In the rows, zero is written as 128.
Each path below is one point turned by a fixed rotation once a step. After each direction that follows a path, write how fast that rotation turns it, in degrees each step (0 if it stays still).
Each turn is a multiple of 5 degrees from 10 to 175, or 0.
Each row of a path follows its step; steps can be skipped.
Path 1:
step 1: [130 127 131 123 132 126 124 126 143 128 124 136 123 120 124 130 124 118
 134 128 141 124 122 128 125 127 132 115 141 129 116 124 126 119 133 128
 130 127 127 130 123 121 134 131 123 131 124 128 130 122 127 129 129 136
 132 126 130 129 130 127 124]
step 4: [123 128 133 119 128 127 126 120 129 133 121 118 124 125 132 123 122 125
 126 137 134 125 122 125 127 123 124 116 128 117 128 123 135 125 123 127
 128 120 129 125 122 130 134 132 134 131 129 135 129 127 136 128 128 121
 124 133 144 129 133 130 132]
step 7: [127 126 132 128 128 120 126 134 137 133 133 121 125 132 133 123 119 135
 120 129 138 125 127 133 131 133 123 126 133 129 121 121 132 120 131 139
 125 129 137 117 126 128 129 132 128 134 125 128 117 134 127 132 130 128
 122 137 125 119 126 125 134]
step 12: [134 121 129 132 138 121 122 121 140 128 132 138 125 126 137 135 128 126
 129 127 128 127 137 134 138 133 136 128 126 122 126 125 140 120 128 131
 126 125 126 125 126 134 133 125 127 132 130 125 122 136 128 127 131 131
 123 124 131 122 130 128 139]
step 14: [136 134 131 132 124 120 116 126 122 127 124 129 124 124 131 133 132 119
 111 131 131 139 136 129 137 123 128 123 133 123 123 120 127 130 128 133
 131 129 127 126 117 135 120 129 132 125 123 128 127 129 132 129 129 126
 124 130 130 125 127 119 124]
step 16: [123 135 127 119 123 128 125 134 130 125 131 134 127 132 122 135 120 119
 127 125 138 121 129 124 134 128 129 130 126 122 115 119 131 134 124 137
 128 124 132 128 121 130 128 132 123 122 138 132 118 122 129 122 126 132
 130 125 125 128 132 129 117]
step 17: [131 124 123 130 131 120 125 121 141 121 132 136 128 124 129 121 137 124
 120 120 137 133 116 128 132 129 128 125 132 131 136 123 127 128 129 132
 127 129 132 129 121 138 134 127 125 133 127 131 128 139 134 130 128 131
 122 124 130 138 124 127 131]
step 18: [119 122 127 129 125 123 124 128 148 129 127 129 125 126 126 139 123 128
 135 139 131 134 132 128 128 129 118 137 136 126 127 125 128 127 125 127
 135 125 137 134 134 129 121 132 130 131 125 128 124 129 121 123 128 126
 131 121 126 122 128 125 120]
Directions:
[127 127 127 126 128 128 129 128 129 123 126 129 126 128 128 129 128 132
 127 126 128 127 128 128 128 128 126 129 129 130 127 125 129 129 127 130
 127 130 129 130 129 127 128 131 128 127 127 127 129 127 127 131 129 128
 127 127 128 130 128 128 128]	40
[126 128 130 127 128 128 129 128 128 129 130 129 127 126 127 128 127 129
 128 128 130 129 130 126 129 128 127 129 125 127 126 127 127 127 129 128
 128 132 129 128 128 128 127 124 130 126 128 129 129 127 130 129 128 127
 127 126 126 124 129 125 129]	160
